In the data rows, the value 128 means zero.
Some points, one per row:
[181  93 137 138 144 107 112 140]
[ 54 154  98  99 163 166 115 112]
[104 136  92  80 133 182 112 118]
[123  98 149 156 122 128 157 158]
[134  80 125 133 101 129 143 110]
[155 133 145 152 137  82 133  71]
[127 163 134 133 155 147 125 121]
[114 122 129 149 100 140 109 155]
[123 128 119 109 135 153 114 134]
[130 162 106 134 136 117  87 131]
[133 143  99  76 164 164 123 128]
[130 131 164  97 142 134 131 168]
[187 116 127 181 135  95 122 102]
[130 118 120 113 146 104 113 146]
[109 118 125 118 132  98 143 128]
[150 106 163 176 123 110 141 138]
[140 102 139 156 127 104 145 187]
[162 134 149 144 103 127 121 126]
[ 75 186  88  61 169 132  95 152]
[156  97 123 158 116 123 142 136]
[105 132  89 146 133 101 150 137]
[163 139 144 146 159 101 125 178]
[129 157 133 133 119 112 162 130]
[174 101 142 138 169 112 108 121]
[123  96 128  99 146 153 102 149]
[102 131 141 120 138 138 161 160]
[153 155 111 131  96  96 108  79]
[ 97 154 141 111 144 126 170 119]
[155 114 149 119 117 125 122 125]
Then 40 other points, each followed by its number:
[175 119 128 132 112  82 139 130] 0
[179 102 105 140 104 128 127 135] 1
[118  82 127 142 118 139 103 124] 2
[ 79 167 135  93 154 158 127 155] 3
[157 112 129 118 139 139 120 138] 4
[140 144  84 145 115 110 102 126] 5
[194  96 160 139  95  94 118 134] 6
[120 118  94 124 148 106 120 135] 7
[149 119 161 114 127 123 106 135] 8
[152 141 158 139 137 122  78 100] 9
[149 107 147 159  92 102 192 155] 10
[101 110 147 174 109 126 154 117] 11
[109 137 138 130 132 115 144 110] 12
[148  98 134 180 121  97 131 104] 13
[127 157 139 129  88 139 118 153] 14
[ 87 158 116  62 200 188 137 168] 15
[155 108 168 163 128 108 142 140] 16
[158 107 143 183 128 111 119 100] 17
[156  96 127 148 103 125 166 130] 18
[ 73 158 101  83 134 188 121 138] 19
[178 128 159 129  76 106 139  95] 20
[112 138 124 151 123 140 127 102] 21
[107 152 139 120 159 107 120 141] 22
[119 130 126 129 149 134 140 133] 23
[135 126 117 107 131 133 118 102] 24
[ 83 155  91  73 151 174 129 141] 25
[203 128 148 178 127 137 102 110] 26
[160  92 138 165 119 111 129 105] 27
[103 161 111 104 134 146 147 114] 28
[ 78 125 107  88 133 154 144 145] 29
[165  96 129 127 122 142 107 111] 30
[111 128 128 100 130 135 161 142] 31
[109 137 137 154 118 141 119  93] 32
[127 102 122 110 120 115 142 141] 33
[162  87 170 157 109 109 152 124] 34
[167 117 135 127 130 132  92 117] 35
[105 153 115  69 138 144  91 135] 36
[164  87 168 159 102 113 144 141] 37
[ 36 183  74  58 172 175 127 133] 38
[203 105 165 157  87 135 153 116] 39
Which three of these numbered points are nearest to each point below, looking only along the 3 directions in which the first points spread most? Their numbers follow each, nearest first.
[151 130 150 174 103 106 139 120] > 13 20 27
[112 141 117 115 122 143 131 171] > 31 23 22
[121 109 191 171  92 110 171 134] > 10 11 18
[131 151 110  83 146 161  95 131] > 36 24 7
[133 123  76  59 143 158 124 164] > 36 3 25
[ 92 150 109 134 134 146 121 107] > 28 21 22
[133 124 139 170  98  88 100  84] > 20 17 13
[ 86 138 114 144 125 121  66  98] > 24 5 21
[176 108 132 112 148 154 155 140] > 4 8 2
[127 142 106  72 160 129 126 146] > 36 22 7
[172 110 154 154 117 101 129 147] > 16 37 34
[139 140 155 171 109 112 132 155] > 18 16 34
[154  86 136  71 158 124 156 152] > 4 8 2
[138 123 184 111  88 155 153 144] > 33 14 2
[149  93 148 123 122  90 120 122] > 1 0 27
[ 82 150 115 133 131 134 152 124] > 28 31 12
[ 60 191  93  62 120 188 171 157] > 38 19 25
[ 93 153 100  64 167 139 107 140] > 36 25 19
[ 70 141 118  98 149 125 149 169] > 29 3 31
[139 108 101 137 118 139 131 120] > 7 2 14
[115 115 124 106 138 148 136 105] > 22 7 23
